Each path below is one point turned by a fixed rotation once a step. After each direction that follows a path, write how fast that rotation turns it, in degrees per step (0 if it stays still).
Each turn is a multiple of 5 degrees from 10 to 175, or 0.
Each row of a path follows its step; steps can be skipped.
Path 1:
step 0: [-2.24,  1.35,  1.35,  1.53,  0.29,  1.14,  2.43, -2.71, -0.85,  0.55,
  0.95,  0.52,  2.13, -0.79, -3.59, -3.13,  0.47,  2.67,  1.97, -1.38,
 -0.95, -1.35, -0.68,  0.52,  0.22, -0.51,  0.72, -0.26,  1.02,  2.10,
 -4.68, -2.81,  0.86, -1.70, -0.70, -0.47, -2.30, -2.23, -0.63,  1.32,
 -4.23, -0.86, -0.87, -0.49,  1.21, -1.13,  1.38, -1.52,  0.27,  1.95,
 -0.55, -1.77, -2.19,  2.61, -0.03, -0.83, -2.73, -0.25,  2.06]
step 1: [-0.19, -2.42,  0.12,  0.93,  0.83, -0.97,  0.05,  0.65, -1.82, -0.39,
  1.56,  0.30,  1.21,  1.34, -3.05, -0.52, -2.91,  1.08,  1.96, -0.70,
 -0.13,  0.82,  0.48,  0.82,  1.86, -0.81,  1.32,  1.50,  0.65, -1.25,
 -0.21,  0.07,  4.00,  1.43,  1.78,  0.45,  0.54, -2.79, -3.43,  0.64,
 -3.03,  1.99, -0.23, -1.47, -2.32, -3.75,  2.89,  0.60, -1.46, -1.15,
 -1.63, -1.14, -3.14,  0.60,  3.14, -0.69,  0.02, -0.02,  4.03]
step 3: [ 1.72, -4.13, -0.91, -2.64,  0.03, -0.02, -2.22, -1.66,  0.57,  0.75,
  2.34,  3.49,  1.68,  1.45,  1.81,  0.23,  1.90,  2.32,  0.59, -0.63,
  3.05, -2.52,  2.18, -0.58,  2.66, -1.75, -0.34, -0.99,  2.06, -4.10,
  1.58,  0.83, -0.73,  2.14,  0.37,  0.05,  1.05,  3.39, -1.42,  1.59,
 -0.94,  0.85, -0.76, -1.62,  0.30, -1.19,  2.03, -0.49, -0.39, -1.72,
  0.56, -0.76,  0.89,  0.60,  2.46,  0.04, -0.87,  2.93, -1.05]
step 4: [ 1.09,  2.61, -2.01, -0.24,  0.45, -0.89, -0.54, -0.22,  0.90, -0.91,
  0.17,  3.58, -0.24, -0.40,  1.65,  2.15,  1.34,  0.34,  0.10,  1.07,
 -0.43, -2.14,  1.74, -2.32,  2.19, -4.65, -4.86, -0.21,  1.52, -0.22,
  1.38,  2.16,  0.59,  3.41,  0.06, -1.27,  0.99, -1.00, -1.51,  0.42,
 -1.44,  1.60,  1.63, -1.57,  4.25,  0.68, -1.12, -1.26,  0.68,  0.44,
  1.20,  1.38,  3.32, -0.07,  1.55, -1.52, -0.59, -0.59, -1.32]
step 5: [-0.14,  1.62, -0.40,  2.04,  3.13,  1.13, -2.20, -2.51,  1.12, -0.77,
  2.27,  0.52, -1.10, -0.34,  0.77,  0.48,  0.19,  1.26, -0.96, -0.21,
  0.77, -1.06,  1.48, -0.25,  2.65, -2.84, -2.56, -1.66,  0.81,  0.91,
 -0.37, -0.47,  0.47, -1.07, -1.14, -1.29,  0.19, -1.77,  2.39,  1.36,
 -4.55,  0.86, -1.19,  2.00,  2.21,  1.62, -1.25,  2.31,  0.75, -1.05,
  3.54,  0.32, -0.90,  3.79, -1.89,  0.41, -1.68,  2.87, -3.43]
step 6: [ 0.56,  0.59,  2.17,  0.83, -1.84, -0.07, -1.12,  1.64, -1.91, -3.91,
  1.80,  0.65,  0.14,  0.45, -3.12,  3.34, -1.58, -1.12, -0.51,  1.22,
 -2.28, -1.52, -0.69, -0.52,  0.88, -2.42, -1.85, -0.97, -1.41,  3.00,
 -1.80, -1.26,  3.66, -0.45, -2.55,  0.30,  2.00, -2.12, -0.23,  0.73,
 -3.61,  1.45, -1.42,  0.69,  1.36,  2.37, -1.44,  0.97, -0.82, -1.33,
 -0.83, -0.68, -1.43,  0.23,  1.73, -0.21,  2.33,  3.80, -1.08]
step 7: [ 0.09,  1.32,  1.60,  0.38, -1.46, -0.16,  1.81, -0.76, -2.44, -1.96,
  2.82, -2.29,  2.80,  4.92, -0.76, -0.75, -1.61,  1.62, -0.98,  3.52,
 -0.81, -0.11,  2.00, -0.55,  1.58,  1.49, -1.60, -0.40,  0.41,  1.92,
 -2.87, -2.43,  2.17, -2.32,  1.98,  0.79, -1.44, -0.28,  1.63,  0.29,
 -1.61,  1.04,  2.26, -0.48,  0.94,  3.08, -1.05,  0.54,  0.73,  1.96,
 -1.05, -1.95, -2.40,  0.54, -1.27,  1.52, -0.86,  1.28,  1.57]
step 8: [ 1.06, -4.96,  3.62, -0.83, -0.68, -3.46,  3.76,  1.01, -0.97, -3.15,
  1.68, -0.56,  1.96,  1.80, -0.68,  1.66, -0.83,  2.71,  0.14, -0.09,
  0.77, -0.57,  1.76, -1.57,  0.85, -1.06,  0.27, -0.53,  0.43, -1.56,
  0.64, -0.56,  2.81, -2.62, -1.00,  0.26, -1.53,  2.01, -1.58,  0.36,
 -0.18, -1.43, -0.33,  1.50,  0.81,  1.03,  3.29,  1.48,  1.43, -1.47,
 -2.63, -1.02, -1.79,  1.23,  0.13, -0.32, -0.79, -0.85,  2.73]
step 9: [-0.93, -0.94,  0.95, -1.29, -0.58, -1.41,  2.19, -0.44, -1.84, -0.51,
 -0.99,  3.75,  3.36,  1.14, -2.00,  1.49,  1.48,  1.86, -0.90, -0.03,
  1.93,  0.10,  1.41, -3.10,  0.41, -3.52, -0.30,  0.36, -2.46, -1.25,
  0.79, -1.16, -0.87, -1.68,  3.36, -1.26, -2.45, -0.30, -0.21,  1.53,
  0.40,  0.04,  1.46, -0.43,  2.79, -2.36, -0.25, -3.54,  0.44,  1.77,
 -0.29, -2.28, -0.28,  0.94,  0.86,  0.51, -1.50, -3.58,  3.59]
step 10: [ 3.42, -2.64, -1.97,  0.05,  2.08,  0.60,  1.19, -4.15, -0.62,  0.03,
  0.81,  2.96,  0.27, -1.40,  0.29,  0.92,  0.84,  0.35, -0.05, -2.02,
  0.88,  0.33,  1.64, -0.41,  0.48, -0.83, -1.13,  0.29, -2.68, -2.34,
  2.56,  3.16,  2.06,  0.14,  2.66,  0.55, -0.25, -0.02, -0.14, -0.93,
 -1.84,  0.89, -0.08,  0.77,  0.97, -5.61,  0.23, -0.76,  0.87, -1.29,
  0.85, -0.84, -2.53,  2.70, -2.30,  0.97, -2.28,  0.72,  2.02]
Speeds:
[ 0.24,  0.39, -0.27,  0.67,  0.22,  0.25, -0.28,  0.58,  0.84,  0.17,
  0.35,  0.07, -0.12, -0.17, -0.31, -0.40,  0.42, -0.35, -0.22, -0.30,
 -0.59, -0.48, -0.37,  0.35, -0.15,  0.11, -0.86,  0.04, -0.58, -0.29,
 -0.54, -0.08,  0.19,  0.40, -0.16,  0.23, -0.56, -0.19, -1.34,  0.51,
  0.11,  0.27,  0.04,  0.90, -0.30,  0.62, -0.54, -0.11,  0.61, -0.05,
  0.05, -0.76, -0.12,  0.28, -0.34,  0.59, -0.13,  0.11, -0.56]
55
[-0.40,  0.23,  0.09,  0.35, -0.33,  0.23,  0.01,  0.62, -0.57,  0.24,
  0.11,  0.01, -0.97,  0.01, -0.28,  0.63, -0.29,  0.01,  0.81, -0.01,
  1.02,  0.21, -0.29, -0.26,  0.05,  0.15, -0.36, -0.65, -0.78, -0.03,
 -0.18,  0.08,  0.34,  0.21,  0.41, -0.73, -0.50, -0.16,  0.04,  0.08,
 -0.59, -0.17, -0.27, -0.48, -0.76,  0.01,  0.23,  0.15, -0.23, -0.56,
  0.38, -0.10,  0.97,  0.86, -0.38,  0.22, -0.37, -0.69,  0.07]
85
[ 0.13, -0.19,  0.09,  0.17, -0.30,  0.04,  0.20,  0.49, -0.19, -0.21,
 -0.70, -0.14, -0.56,  0.07, -0.11, -0.01,  0.31, -0.14, -0.28,  0.11,
  0.51,  0.12, -0.25,  0.08,  0.86, -0.67, -0.97, -0.08,  0.33,  0.48,
 -0.28,  0.17, -0.17,  0.06, -1.34,  0.30,  0.01,  0.34, -0.49, -0.62,
  0.83,  0.29, -0.16, -0.45,  0.00, -0.66, -0.63,  0.51, -0.91, -0.02,
  0.13, -0.55, -0.67, -0.15, -0.07, -0.12, -0.31, -0.34,  0.54]
155
[ 0.07, -0.29,  0.13,  0.33,  0.39, -0.31, -0.33, -0.29, -0.66, -0.11,
 -0.14,  0.17,  0.34, -0.16,  0.48, -0.31,  0.16,  0.32, -0.07, -0.99,
  0.33,  0.63,  0.06,  0.15, -0.59,  0.85, -0.68, -0.55, -0.23, -0.31,
 -0.01, -0.02,  0.26, -0.81, -0.24, -0.41,  0.73,  0.47, -0.80, -0.21,
 -0.25,  0.76,  0.01,  0.29, -0.14, -0.11,  0.07,  1.05,  0.23, -0.51,
  0.15,  0.65,  0.04, -0.15,  0.85,  0.35, -0.13,  0.40,  0.32]
155
[ 0.63, -0.12, -0.62, -0.23, -0.46, -0.16, -0.42,  0.69, -0.19,  0.47,
 -0.16,  0.40,  0.12,  0.84, -0.70,  0.00, -0.25,  0.27,  0.55, -0.18,
  0.11,  0.29,  0.46,  0.19, -0.05,  0.09, -0.52,  0.37, -0.49,  0.51,
 -0.17, -0.05, -0.16,  0.13,  0.72, -0.26,  0.49, -0.81, -0.03, -0.36,
  0.11,  0.50,  0.29,  0.67,  0.42, -0.19,  0.12, -0.57, -1.04,  0.45,
  0.04, -0.49,  0.46, -0.82,  0.86,  0.11,  0.15,  0.13, -0.23]
130
[-0.07,  0.67, -0.47, -0.26, -0.54, -0.61,  0.22, -0.02,  0.65,  0.09,
  0.26, -0.13,  0.06, -0.25,  0.12,  0.27,  0.35, -0.09, -0.33, -0.45,
  0.08, -0.22,  1.09,  0.18,  0.62,  0.10,  0.29, -0.13, -0.37, -0.72,
  0.76,  0.35, -0.22, -0.14,  0.10, -0.29,  0.54,  0.68, -0.35, -0.06,
 -0.28, -0.58, -0.15,  0.19,  0.41, -0.80, -1.36, -0.54, -0.51, -0.62,
  0.11,  0.26,  0.42,  0.16, -0.08,  0.41, -0.15, -0.27, -0.18]
55
[-0.64,  0.23,  0.07,  0.51, -0.59, -0.23,  0.27,  0.19, -0.08,  0.07,
  0.56,  0.17, -0.10,  0.78,  0.03,  0.49, -1.23, -0.18, -0.37, -0.54,
 -0.08, -0.08,  0.15,  0.14, -0.38,  0.11, -0.67, -0.96, -0.11, -0.31,
 -0.07, -0.68, -0.16, -0.28, -0.39,  0.84,  0.34, -0.10,  0.85,  0.07,
  0.41, -0.23,  0.37,  0.39,  0.58,  0.13, -0.41,  0.40,  0.35, -0.22,
 -0.05, -0.32,  0.09,  0.03, -0.25, -1.14,  0.10,  0.11, -0.39]
40
[ 0.74, -0.11, -0.02, -0.52, -0.90,  0.59,  0.19, -0.52, -0.30, -0.07,
  0.36,  0.15,  0.31,  0.23,  0.40, -0.10,  0.47,  0.02,  0.52,  0.39,
 -0.14, -0.76, -0.09,  0.41, -0.43,  1.03, -0.48, -0.56, -0.14,  0.34,
 -0.58,  0.35,  0.32,  0.33,  0.03,  0.60,  0.05,  0.99, -0.08, -0.64,
  0.09, -0.47,  0.08, -0.79, -0.09,  0.22, -0.08, -0.26, -0.23,  0.07,
 -0.62, -0.12,  0.60, -0.20, -0.36,  0.06, -0.42,  0.76, -0.16]
90
